In the data rows, 128 means zero.
Each row has a hidden score. How much does it go up from the first row of each pair to the second? 10 means little or no change, 20 a big rise and 0 a big fall. The score is a weighted sum of the row's numbers plus the product of two more (or one squared), each taken from its middle value.
[119  81  95 181 175 142 152  90 145 100 155 206 102 136 113 144]
[126 173 135 152 151 146 160 130 154 147 116 129 143 132 118 113] 5
[201  81  93 173  85 176 153  78 178  93 154 148  99 189  95 198]
[199 103  63 123 126 145  93  43 147 112 161 195  75 167  81 168] 5
[ 85 138 173  88 149  98 158 186  60 119 101 128 115  77 185 106]
[153 116  76 141  77 124  94  84 161  74 179 180  44 192  70 201] 8
[187  48 109 198  63 127 149 147 142  57 182 156 128 150  76 218]
[133 120 133 154 111 165 157 139 161 148 142 113 176 133 127 113] 6
[ 54 181 171  76 222 108 147 167  98 166  85 100 162  47 171  92]
[148 106 120 159  78 153 114  88 174 156 129 164 150 118 131 135] 13
[ 77 183 217  95 152  79 105 165  68 152  71 139 165  73 163  79]
[187 113  77 119  90 170 101 110 168 116 153 109 136 159  87 167] 10
[168  95 141 131 102 137 135 124 152 192 146  97 126 103 113  94]
[155  94  86 140  90 145 143  82 149  93 179 125  99 181  92 168] 7
[177 129  85 170  93 151 146  64 194  96 166 137 100 197  68 176]
[136 124 114 154 149 138 144  88 150 156 149 110 169 151 125  96] 10
[137 191 127 170 148 143 145 123 135 117 178 124 153 152 136 124]
[ 41 132 197  99 160 155 134 161  71 154  99 128 165  85 176  89] 9
[152 156 121 149  99 109 172 107 146  93 160 128 160 156 102 123]
[119  91 103 147 127 138 117 171  98 186 136 116 128 129 141 129] 13
[121 144 118 157 107 148 213 144 155 174 141  82 171 131 115  87]
[ 47 157 181  79 141  27 164 150  81 192  71 113 131  69 181  77] 6
[ 66 179 181 112 173  95 132 142  69 154 101 122 134  92 177  45]
[ 58 161 187 136 152 131 183 186  58 143  80 136 133  74 183  76] 15
[133 115 116 162 108 151  97 134 153 155 117 121 140 124 127 108]
[135  86 142 132 105 143 121 103 118  95 109 118 120 110 106 128] 12
[ 82 167 166  62 152 139 144 184  61 145  41 116 153  69 161  80]
[ 39 183 182  93 127 113  96 184  65 134  86  81 147  63 213 116] 10
[ 72 118 161  73 191  63 113 174  72 108  50 113 161  78 185  76]
[ 69 149 182  78 140  51 164 175  52 122  80 117 118  85 190  46] 12
[152  92  75 145 129 191 133  69 139  91 162 147  89 173  88 166]
[142 192 106  67 102 140 139 167 134 110 133 141 131 114  98 137] 6
[121 136  92 118 122 102 146 103 146 156 122  87 166 121 151 125]
[ 88 176 180  82 154  92 181 182  68 113  79 182 137  86 171 116] 11
[167 130 129 126  80  93 158  90 123 143 178 126 168 147 122 131]
[ 69 183 187  85 160 125 156 174  23 182 100 111 163  94 185  93] 6
[162 110  76 133 117 170 152  83 134 108 178 135 112 195  78 178]
[191 106  68 155  99 164  82  83 173 120 172 120  84 166  79 178] 10
[165 146 131 176  65 143 129 113 123 166 130 140 174 115 123 102]
[ 94 158 172  61 137 128 120 192  61 137 105 142 165  68 202 107] 6
[152 144 159 122  73 126 165  64 157 141 105 144 150 128 147 139]
[143 110 123 174 139 138 138 132 185 107 130 145 177 149 108 119] 13
[ 78 170 160 117 145  62 154 187  74 106  82 109 132  86 160  79]
[156 115 128 148 117 123 117 113 171 132 141 148 155 130 119 109] 10
[123 134 105 142  73 158 139 128 132 122 133 152 114 134 110 129]
[ 82 123 187  65 135 101 159 183  71 135  89 105 149  66 213  92] 11
[ 77 165 175 109 142  97  96 196  75 162 103 109 145  97 162 125]
[152 142  99 138 123 115  94  76 153 115 170 153 107 173  83 182] 9
[146 126 109 168 127 156  92 115 182 190 136 104 121 114  99 100]
[105 184 174  78 184 122 117 172 107  89  74 168 108 112 178 114] 7
[132 112 110 111 123 191 118  56 132 158 170 123 109 134 126  98]
[ 73 146 193  79 190  83 131 223  67 163  85 142 147  71 171  90] 12
[ 63 174 171 132 139 109 150 185  47 169  67 121 105  66 172  96]
[183  94  67 144 118 183  88  68 175  49 165 139 112 193  86 185] 8
[ 49 145 155  69 163  98 168 149  45 165  59 143 158  51 203  15]
[139 121 108 130  76  83 142 124 116 111 166 150 109 115 137 133] 10
[145  30  72 145  82 156 113  31 188  58 172 130  64 182  74 190]
[166  99 100 161  85 144 152 125 130 144 135  90 104 185  96 158] 19
[155  63  83 142 100 139 126 118 185  98 182 136  44 190 108 184]
[118 105 142 149  75 107 102  96 141 118 140 101 142 132 121 115] 7
[ 74 156 176  87 152  70 164 211  64 142  75  88  89  90 192  74]
[ 80 179 163 129 217 117 114 177  57 126  33 120 104  62 176  50] 7
[ 65 174 171  87 169  93 123 194  63 159  96 155 120  86 185 118]
[160  98  74 154 107 130 116  67 201  81 157 112 109 175  75 179] 9
[139 138 105 157 123 131 129 102 136 143 152 138 146 130 110 109]
[220  90  65 143 117 147  99  99 197 125 178 148 108 180  69 174] 13
[143 111  97 165 123 149 175  94 146 139 144 128 172 135 132 151]
[141 113 115 138  74  79 174  78 142 137 135  92 171 157 108 108] 12
[ 46 193 164  73 148  96 171 192  54 180  47 137 154  83 189  72]
[139 145 133 103 118 144 125  95 144 182 145 117 148 132 121 130] 9
[186  74  43 133 107 129  90  96 178 103 174 186  92 171  74 184]
[ 90 148 192 102 150 105 140 205  79 121  99 135 121  66 186 102] 10
[174 109 110 210 155 182 109 115 113  90 185 172 103 173  88 216]
[ 96 142 173  81 183  87 120 175  64 149  86 140 146  86 145  84] 7
[130 126  93 201 121 130 101 137 150 147 144 123 197 127 116 132]
[112 150 152 158 116 175 174  97 160 118 125  97 125 128 135  91] 12
[147 106 139 125  86  90 116  92 148 136 140 119 184 122 104  96]
[152 131 118  88  71 173 166  92 181 125 190 100 140 144  75 113] 8
[ 89 133 178 126 119 117 155 178  93 132  52  90 116  73 158  95]
[145 146 122 172  77  98 129 110 131 105 157 108 154 150 128  87] 9
[148 119 113 157  77 165 131 100 174 125 153  93 161 118  97 128]
[ 53 129 200  91 175  95 166 179  73  88  91 127 165  78 180  92] 9
[126 177 139 218 102 158 110 126 160 113 151 129 144 150 138 119]
[175  85  67 128 136 171 110  79 150 110 159 133  78 191  82 199] 15
[185  89  81 137 162 155  99  93 176  99 194 183  55 171  89 199]
[139 175  96  89 141 143 151  98 170 144  81 127 140 150 107 110] 4
[ 84 123 187 135 143  89 165 183  61 230  61  97 113  86 191  94]
[170  83  59 134  93 143 105  51 190  71 170 164 118 208  73 193] 1
[155  85  59 130  58 130  90  63 187 103 230 137  86 163 103 166]
[143 148 125 165 111 150 116 108 157 136 141 122 180 148 118 157] 12
[173 114 102 162 107 106 138  99 164 175 134 135 124 126 118 103]
[ 79 160 180 103 187 138  97 153  37 146  74 136 170  77 157 100] 5
[172 112  35 171  59 161  57 107 138 106 165 145 116 179 103 170]
[ 64 191 167  55 194 134 109 194  75 134  60  81 195  95 177  55] 7
[142  94  57 121 113 168 109  55 132 117 164 138  84 156  98 144]
[192  80  60 142  71 137  55  76 155  93 163 100 109 195  82 184] 18
[ 94 140 179  82 151  75 143 173  79 162  94 139 186  78 171  57]
[ 69 185 167  90 147  93 167 156  74 137 103  95 170  61 186 129] 5
[147 124  97 154 157  91  96 114 160 156 125 118 142 142 120 137]
[161 143 147 198  87 151 137 121 170 155 184 141 206 123 100  77] 10
[ 77 150 159  87 154 110 110 173  99 120  93 123 132  63 153  79]
[198 121  81 157  92 103 119  97 206 111 206 141  96 175  75 175] 15
[165 147 100 113 118 184 118  97 184  82 137 123 114 158  73 188]
[180 111  64 136 125 144 103 118 175 123 144 132  83 196  73 192] 15
[ 51 146 206  17 186 136 148 167  72 141  58 143 145  93 180 134]
[159  84  84 128  83 119 134  60 137  97 180 168 120 179  90 185] 15
[172  78  83 138  99 210 126  90 159 133 166 151  52 180  82 178]
[154  98 109 113 142 175 135 112 181 165 150 119 139 134 145 111] 11
[137 119 116 139  71 141 120  90 131 150 132 107 136 144 120 107]
[169  61  82 161  32 210  77  90 171 102 138 136 103 193  82 170] 9
[184 120  69 155  93 170 110 105 168 115 167 185  75 160  93 162]
[147  95 154 149 163 177  96 123 130 113 147 132 152 128 111 125] 10
[ 60 151 183  61 184  51 183 172  93 108  96 139 159  73 192  94]
[ 72 176 143  96 141  60 174 189  58 132  66 111 104  64 184 104] 11
[145 128 152 165  97 172 143 104 169 106 107 117 134 125 122  43]
[156 131  80 148 131 184  64  76 149 136 153 118 115 174  84 176] 12
[147 114  86 167 136 117 135 134 174 114 174 176 135 177  92 177]
[154 100 137 137 157 114 176 154 134 142 134 157 151  92 119  85] 14
[ 77 183 180  78 165  81 114 153  66 114  80  75 168  69 160  73]
[ 58 194 169  94 130 106 118 167  58 172  59 124 143  36 177  91] 2
[ 78 154 177  82 133 115 138 161  67 152  63 112 137  83 197  97]
[ 67 167 174  84 210 141 145 175 117 127 106  95 119  78 200 119] 11
[148 116  78 154  91 148 127 130 174  87 148 173 112 188  98 203]
[149  78 135 158 128 166 185 105 132 129 151 148 117 159 104 141] 16
[165  89  73 157  61 158  99  87 160 128 189 147 123 185  71 181]
[173 127 120 169 107 143 124  53 122 106 159 111 117 148  98 150] 13
[ 81 139 171  86 197 114 116 179  79 189  93 153 140  68 174  71]
[172 127  69 149  94 131  74 121 148 157 155 163 141 168  98 192] 9
[ 65 169 198  77 121 118 182 179  62 169  40  55 194  92 167 110]
[ 66 147 161 115 182 111 131 166  61 124 117  84 135  65 173  76] 9
[109 122 122 101  92 189 165 100 165 165 128 107 188 137 115  79]
[ 76 107 187 104 145  92 139 184  71 159  61 122 143  84 169 117] 12
[173  90  77 147 117 120 153 101 133 100 153 136  77 186  82 137]
[174  95 104 138 116 176  94  76 158 114 182 139  57 180  93 185] 8
[ 64 129 164 147 167  86 142 172  73 132 136 114 154  57 177  98]
[ 64  95 184  62 193 112 168 156  53 177  56 138 134  82 161 116] 14
[140  79  83 156 160 168  55  98 163 117 174 121 105 165  96 170]
[184  58  90 165 126 156 124  96 173  82 164 136  47 200  61 158] 12
[ 63 188 175 125 130  97 137 183  73 161  59 126 189  81 178 109]
[139 136 104 107 135 186 111 121 124 132 121 153 188 133 136 134] 6
[ 60 180 199  69 163  95 160 134  68 134  55  64 153  86 204  80]
[136 122 122 123 111 158  92 110 149 133 123 157 114 149 139 128] 11
[152 156  96 158  75 138 166 141 133 154 144 137 174 139  86 112]
[151  96  47 142 146 179  89  73 156  88 180 146  53 191 108 168] 8
[101 142 144 157 100  74 122 151 179 122 149 117 116 119 106 133]
[ 84 168 155  84 143 105 140 180  76 135  82  99 140  79 191 107] 16
[137  69 129 153 129 123 143 154 147  92 120 122 119 142 116 101]
[172  89 116 130 118 161  95  89 153  69 144 141  70 191 107 236] 16
[184 122  66 139  60 145  94  67 151  62 175 129  77 188  78 188]
[ 43 115 165  71 156  75 104 204  82 158  58 131 194  72 180  70] 3
[ 43 162 182  79 121  90 160 200  83 107  86 149 111  93 145 111]
[ 67 153 144  76 166 101 143 192  47 161  66 138 142  64 191 128] 9
[170 119  85 164 150 160 129 107 139 110 140 134  73 198  94 167]
[152  74  66 187 128 151 103 135 174  69 174 125  64 182  85 176] 1
[193  96  71 184  94 136 193 119 176  68 156 114  90 166  82 168]
[164 117  83 192  85 187 142  97 181  95 146 171  72 203  93 176] 8
[165 116  98 151  75 173  97 104 185 107 157 136 108 198  78 191]
[ 95 103 183  71 141  84 131 146  76 144  67 143 188  98 179  89] 10
[ 96 153 188 148 160  83 160 141  81 156  88 175 128  95 151 100]
[160 153 133 149 127 134 118  85 169  90 134 120 142 142  96 104] 7
[200 119  79 156 121 119  74 144 136 104 157 121  92 164 103 172]
[184 104  70 161 104 176 142 111 198 122 168 175  76 188  81 181] 8
[ 51 133 190  78 175 126 148 217  74 150  93 137 133  56 189 101]
[ 67 211 180  58 203  76 149 180  51 185  42 163 190  84 178  79] 3
[127 170 162 175 128 112 140 103 175 171 131 148 145 143  94  57]
[127 111 129 138 118 134 135  94 182  97 149 104 136 117 102 114] 9
[ 98 136 158  70 169  94 136 203  86 120  63 111 106  87 185  79]
[144 154 133 173  88 144 153 125 179 141 147  96 113 144 115  98] 10
[ 85 194 151 102 188  49 129 173  61 150  77 119 143  56 198 107]
[159  90  75 143 144 169 116 100 160  52 162  87  97 198  85 179] 12
[ 75 141 205 104 179  93  88 192  77 134  72 149 128  74 183  51]
[136  95 134 150  73 121 119 121 154 107 120 106 188 102 112 103] 14
[218  89  86 129  90 170 130  80 167  74 131 144  89 185  87 154]
[114 167 172  44 105 143 143 188  63 118 129  95 119  85 196  73] 8
[ 89 166 194  86 188  78 119 200  86 125  81  99 124  69 204 108]
[139 104 106 188 130 120  96  78 160 103 190 147 119 187  82 180] 8
[ 73 132 180 129 192  82 151 183 108 149  64 119 158  78 179  74]
[152 101 124 153 178 153 109  95 167 131 151 130 179 140 140 152] 10
[ 57 131 185  93 180  24 131 190  46 206  70 123 125  70 177 111]
[ 80 190 200  45 166 110 128 165 102 186  79 100 123  84 201  94] 5
[171 102  95 139 141 170  96 115 130  96 144 128  65 158 116 182]
[151 130  99 137 138 187 135 145 127 153 145  84 128 138 115 135] 10
[183  80  29 146  66 106 136  90 164 117 172 161  81 174  78 181]
[ 57 205 199 109 181  86 144 160  85 111 107 149 115  81 170 131] 5
[196 126  66 171 102 100  89 106 136  54 169 135  56 196  90 193]
[191  69  82 134 120 136 106 108 128  94 172 162  51 179  82 181] 8
[ 79 171 156  86 142  67 140 208  65 157  56 139 149  57 164 106]
[ 58 146 172 103 170  92 158 222  73 179 104  78 154  76 183 102] 13
[ 61  94 160 109 144  98 166 181  70 163  57 144 112  82 181  99]
[103  64 138 108 107 116 109  91 160 173 146 110 165 137 112 114] 2
[181 146  80 165  90 149 104  63 181 127 170 149  48 180  74 175]
[135 137 136 183 107 194 152  84 138 160 125 138 193 113 129  54] 9
[ 85 206 157 102 126  93 121 162  92 134 121 127 135  59 164  79]
[118  92 131 185 121 194 112 135 149 149 150 108 157 113 114 109] 12
[181 121  82 147 119 190 121 139 203 136 197 137 139 165  86 159]
[ 65 147 165 101 217 114  80 209  82 132  76 141 138  70 191  87] 5
[176  95  66 164  85 160 149 133 164  93 132 144  62 198  92 186]
[ 82 181 170  46 188 140 136 188  61 149  82 106 138  86 189  76] 4
[163  97  62 117 102 228  99 121 173  90 180 119  90 180  84 215]
[ 85 144 175 123 123  61 117 182  83 138  75 168 187  64 187  74] 9
[167  93  54 135 104 117 148 101 133 119 144 149 128 178  73 203]
[ 73 115 135 116 161 113 136 168  81 115  91 109 105  80 203  79] 9
[114 100 104 180  67 104 173  86 129 155 148 120 136 136 149 107]
[130 153  93 136 156 177  92  89 133 142 129 136 149 127 124  75] 2
[179 149 110 148 162 122 120 104 167 128 159 126  87 177  82 167]
[156 119  53 102 102 208 152 104 166 125 127 113  71 159  84 158] 6
[140 135  93 110 164 131 122 122 123 140 133 131 139 126 166  98]
[185 102  85 136  79 207  89  77 181 116 159 172 105 171  64 187] 8
[ 91 147 171 114 168  96  99 188  75 180 121 136 131  88 207 134]
[117  86 117 137  94 137 161 143 156 146 112 171 168 128 112 102] 12
[185  86  71 142  50 130  91  71 149 125 148 132  82 188  47 203]
[ 80 161 157 105 188  28 153 225 111 132  78 119 127  75 193  72] 2
[ 52 174 171 131 183  87 156 151  76 120  33 106 140  97 168 102]
[ 87 161 174  67 184 120 157 171  63 107  82  99 142  80 160  90] 11
[146 108 104 159  93 123 110 105 157 139 172 140 116 170  95 192]
[194 121  75 162 168 136  87 104 181  81 182 108 115 180  85 139] 8
[156 117 103 107  90  88 118 144 140 191 149 137 115 145 131 123]
[175 145  99 135 100 186 109  83 164  76 129 140 108 173 123 213] 1
[171 146  58 150 130 127  62 113 159  76 199 124  90 199  70 156]
[136  97 122 171 138 161 106 128 159 138 140 132 146 126 134 121] 9
[140 117  68 160  85 135  51  68 189 102 167 181  94 170 105 201]
[ 97 169 183  95 177  92 135 195  65 139  53  76 129  72 165  76] 18
[153 118 100 137  91 188 119  87 154  83 197 122 112 180 100 194]
[135 124 121 209 104 120 101 109 154 129 167 111 113 124 123 110] 7
[ 70 205 183  87 177  31 179 217  52 180  89 112 115  84 204  86]
[180  75  78 181  69 178  83  97 177  94 168 139  70 180  63 160] 6
[158 142 103 135 117 142 128 120 161 148 121 139 172 121 135 119]
[ 58 140 164 100 126 106 122 204 101 109  85  88 167  81 175 139] 10
[ 87 170 156 107 156 105 181 192  90 117  38  99  87  87 173 138]
[107 150 173  22 163  90 172 196  52 140  74 103  78  99 184  56] 13
[ 50 170 192 108 147  81  82 166  84 134  89  97  96  71 163 119]
[138 157 137 166 114 153 149 115 137 163 147  90 167 121 117 128] 13
[146 120  78 111 151 127  91  89 170  74 172 146 112 175 103 208]
[127 144 141 157 130  87 149  81 174 129 131 102 177 129 142  66] 9
[148 148  93 146 137 134 133  77 148 142 193  95 118 139 107 130]
[166 156 108 132  78 128 114  75 153 117 157  98 147 138 130 119] 9
[ 82 164 184 125 119  83 170 162  86 155  82  99 155  92 202 125]
[136 135 129 109 107 115 138 122 161 100 146 136 137 121  95 124] 8
[147 101 149 157 106 131 152 100 176 105 115  90 150 150 113 122]
[ 89 161 181  78 122 111 122 173  83 123  55 136 134  56 142  70] 8
[175 130  60 125 117 161  82  97 141  66 183 161  91 167  91 171]
[103 158 161  80 187  87 129 174 106 160  91 120 118  75 197 120] 11
[ 71 154 170  71 148 110 124 192  70 137  64  70 117  72 171  87]
[ 82 136 195 138 158  81 130 193  82 149  91 121 108  49 182  61] 8
[159 103  79 140 139 106 125  88 145 117 186 167 140 143  71 191]
[164 124  71 185  81 144 117  55 152  86 163 158 106 182  75 196] 9
[162 101 136 106 127 125 116 135 167 182 136 147 142 133 103 152]
[137 119 156 154 115 124 165 124 163 146 145 128 165 139 131  91] 9
[164 115 143 175 163 149 182 127 167 152 160 154 181 124 112  77]
[169 144 140 147 118 162 167 102 154 200 174 160 129 131  90 131] 7
[102 167 150  90 162 108 151 195  82 145  47 102 105  93 192 103]
[ 64 138 173 119 188  28 163 194  87 156 107 134 119  76 205  79] 10
[ 63 144 198  55 200  48 142 151  93 125  73 112 159  71 202 124]
[137 125 129 182 140 165 175  72 198 139 137 136 176 126 108  96] 14
[151  80  62 177  93 161 118  79 159 109 170 171  60 181  70 160]
[158 114 109 138 118 167 147 115 163 142 163  79 139 134 104 135] 11
[145  88 133 157 108 106 111 153 173 146 110 113 181 114 141 101]
[ 82 176 200 101 159 145 174 192  70 132  68 149 145  89 178 108] 11
[215  58  35 143  98 154 115  82 159  65 184 130 100 187  58 168]
[192  99  75 162  87 156 120  96 180  90 165  89 116 194  86 152] 8
[157  92 101 127 109 118 101  80 140 104 166 175  91 156 108 174]
[175  80  84 133 132 170  56  90 132 138 127 119 113 176 106 207] 12
[142  93 104 105 129 117 127  94 105 151 151 118 146 146 123 113]
[172  82  86 132 107 142  75 132 183 102 177 138  78 167  80 183] 7
[127 107 132 168 113 166 129  83 159 113 134 140 183 134 111 104]
[110 185 100 143 156 106 116 120 120 143 132 117 130  96 116 117] 10
[146 126 115 115 111 173 113 124 145 119 147 103 155 131  99  85]
[113 114 110 123 123 182  79 150 132 142 209  93  92 132 127 121] 8
[164  88  94 163 117 177 114  86 155 137 178 100  61 189  95 190]
[145  99 133 127 161 164 129 110 115 142 152 120 177 116 125 107] 7
[134 135 127 171 132 128 149  79 180 144 159 137 144 132  90 129]
[ 87 156 167 125 188  95 111 198  91 130  58 121 154 100 170  95] 9
[ 85 178 199 109 171  83 166 182  69 178  57  74 155  86 179  84]
[134 105 121 155 146  98 165 116 142 155 155 119  92 134 143 124] 13
[133 123 154  90  78 128 110  99 157 124 129  80 190 124 117 163]
[ 78 164 220  56 175  92 134 150  99 140  76 117 113  86 170  96] 8
[165 128 133 155 162 126 133  97 154 153 153 162 140 128 113 124]
[162 129  91 123 113 165 107  98 151  86 102 158 139 127 117 137] 4
[147 105 134 167  73 115 176 140 136 143 168 137 138 154  95 115]
[157 139 149 156 131 135 137 119 192 151 150 130 181 157 114 120] 7
[123 135 150 150 114 103 130 162 153 137 118 138 173 129 138 117]
[ 81 134 175  67 163 126 123 190  72 107  59 132 105  68 201  90] 10
[ 56 179 192  85 161  80  94 183  71 175  57 140 173  75 189 119]
[131 116 121 136 104 179 111 106 148 122 161 110 136 159 128 134] 12
[ 60 158 163  73 121 101 158 150  85 159  61 106 170  71 198  98]
[183 115  88 136 123 154  84  84 149 114 156 115  95 160  88 179] 17
[131 171 111 131 140 180 145 111 135 127 155 145 150 137 113  68]
[187 121 102 116 108 171 103  77 111  89 169 152  80 157  94 176] 13
[168  81  96 138  76 139  70  95 151  91 158 141 120 196  85 180]
[ 79 143 152  89 158  87 155 183  72 172  83 141 153  81 208 112] 9
[ 74 191 149 114 134 138 147 191  66 163  83 106 177  74 183  99]
[147 115 100 155  83 161  92  77 167 111 123 164  79 163  49 205] 13
[190 129  80 135 101 180  96  79 150 133 172 123  46 192  97 168]
[ 85 167 170 104 139  90 162 172  85 171 101 108 148  57 170  97] 8
[ 94 155 162  74 223  92 122 187  59 153  91 104 138  76 186  66]
[ 56 184 205 128 157  80 148 163  79 143 102 114 117  97 185 105] 9
[147  86 137 132 104 149 150 108 117 140 107  85 147 119 141 135]
[ 69 163 164 108 187 104 154 167  86 168 130 161 108  71 169  56] 11
[139 105 137 185  99 117 166 109 139 158 140 141 117  95  80 105]
[ 97 128  91 154 119 166 122  57 146 169 142 107 111 145 125 145] 6
[171 107  91 159  96 156  90  87 170  85 159 161 109 188  95 155]
[ 84 202 183  57 158  98 170 171  96 145  86 125 127  90 172 102] 9
[165 112 115 161 141 120 127 137 124 174 144  95 130 143 104 116]
[ 36 164 186  60 198  92 141 176  53 158  97 112 159  78 181  67] 3
[ 90 162 181  82 171 102 143 186  96 125  59 167  76  74 192  79]
[ 75 153 183  77 143  65 150 190  74 120 103 171 117  77 155  83] 7
[ 62 179 198  93 136  86 124 165  55  84  47 110 111  64 182  92]
[128  99 139 112 163 113 155 114 152 175 155 133 179 119 125 120] 13
[162  95  97 142 127 154 119 107 135  96 158 158 103 195  76 190]
[ 48 109 190  60 128  81 116 202  68 126  54  96 103  63 181 115] 6
[148  89 124 130 141 137 103  94 132 188 145  72 127 126  94 113]
[ 82 129 175  64 163  71 121 182  90 132  78 142  97  79 183 130] 6
[ 85 159 192  53 152  97 109 177  95 162  82 120 109  69 176  95]
[110 169 153 102 197  97 187 211  75 140  91 156 115  86 179 119] 15
[152 139 171 153 138 109 137 143 152 120 145 143 203 140 132 110]
[153 175 152 137 143 172 177  94 135 124 154 125 123 126 112 129] 8
[140 101 122 122 118 130 165 110 167 100 172 127 144 144 117 126]
[195 127  51 143  64 167  88  76 163 103 221 205  73 177  86 183] 8
[167  58  79 169  92 158 108 102 161  80 164 102 117 185  87 152]
[136 175 123 146 113  76 104  89 137 193 133 113 100 131 112 128] 12
[ 89 171 142  78 214 102  74 128  60 116  63  99 180  58 181 106]
[181  39  85 176  82 185 110  74 161 114 180 144  99 199  53 163] 16
[141 134 117 159  97 139  86  89 105 135 177 155  94 165  97 153]
[131 138 142 165 117 153 162 130 172 126 151 128 180 157  97 122] 7
[ 65 153 183  77 220 103 142 207  57 157 102  76 154  67 188 101]
[148 105  88 162 138 184 104  79 147  76 166 155  98 172 107 183] 7
[152 146 131 116 125 142 139 120 141 111 147 134 112 143 119  77]
[177 117  74 120 106 210 131  86 126 104 158 114 118 157  90 159] 7
[131 131 148 148 119 133 115  87 164 135 129 105  93 124 120  99]
[155 114 148 135  61 151 117  84 141 193 143 169 138 149 118 160] 11
[127 108 120 149 111 142 145 128 146 149 124 127 135 139 112 156]
[190  92  64 179 122 157 134  90 169 107 157 166 118 183  47 178] 10
[196 116  84 160  88 154  51 146 174 141 186 131  74 171  92 199]
[163 118  63 116  50 144  71 100 175 111 162 134  82 179  82 194] 6
[125 140 113 131 139 109 110  95 163 130 144 178 108 139 104 104]
[ 67 173 172 114 164  88 153 179  85 140  72 144 177  65 208  35] 12
[142  92 129 125 148 156 161 120 209 129 105  88 141 143 105  87]
[194 109  84 161 115 136  95  66 157 106 162 135  99 176  75 215] 13
[119  83 114 123 125 111 130  89 129  99 124 115 141 120 119 148]
[102 170 180 139 148  54 161 185  75 161  96 138  98  74 179 119] 14
[166  93  80 159 122 170 100 108 165  86 165 113  64 180 118 178]
[126 165 138 167 139 143 127 117 133 156 127  93 171 148 112 120] 11
[ 79 156 122  87 145  84 115 176  82 188  59 125 141  77 193 113]
[172  99  83 151 145 185 134 105 149 104 129 164  68 171  77 198] 14
[173  95  68 149 115 135 147  83 143  53 157 148  68 170  91 183]
[179 127  81 130 143 140 139 111 168  57 162 149  95 190  66 175] 10
[ 72 107 165  90 142  61 157 122  90 102  93 135 140  72 181  55]
[172 109 100 134  63 165 130  87 135  89 167 113 128 164  87 167] 15
[ 66 187 177  94 168  78 150 157  38 131  51  96 128  68 193  86]
[185  88  71 148 117 155 112  73 146  71 171 180  47 188  76 202] 13
[ 69 144 198  44 188  71 156 204  77 175  50 126 141  64 177  74]
[186 109  79 110  97 131 124  85 178  88 143 124 109 172  90 226] 8
[151 107  86 142  84 168 105  72 118 111 197 123 147 161  88 187]
[193  71  74 177  80 171 122  88 181 119 172 184  89 191  90 177] 13
[135 168 132 173 125 129 118 112 118 116 124 120 144 117 133  91]
[176  89  58 116  95 158 105 119 207  70 189 159  67 190  55 219] 10
[119 148 148  94 144 171 162 103 151 168 132 112 134 118 117  94]
[130 149 137 184 140  76 117 131 152 160 112 142 124 148 119 134] 10
[ 48 178 162  95 163 111 151 163  58  92  50 128 144  81 158 105]
[169  81  45 129  40 175 113 102 149  66 161 134 103 153  71 185] 13
[176 138 154 166 116 135 118  49 174 143 159 116 192 123 110  68]
[156 177 130 146 116  97 143 123 128 192 129 163 140 121 124 170] 7
[171  60  83 148  97 150 132  74 157  96 178 105  96 174  89 167]
[152  98  56 165 106 154  89 108 161  98 152 156  92 174  89 139] 5
[157  79  57 160  66 116 117 113 155  60 165 148 117 193  95 201]
[169  75  46 160  41 161 122  93 156  95 159 166  62 193  70 159] 11
[ 63 181 171 103 194  90 116 179  48 129  47 132 137  90 172  87]
[ 71 159 186 102 153  92 146 168  66 137  94 143 205  61 198  53] 9
[177  65 135 162 141 191 147 114 136 137 115 134 156 120 120 100]
[162 126 119  70  88 115 170  73 163 139 131 105 178 156  79 145] 4
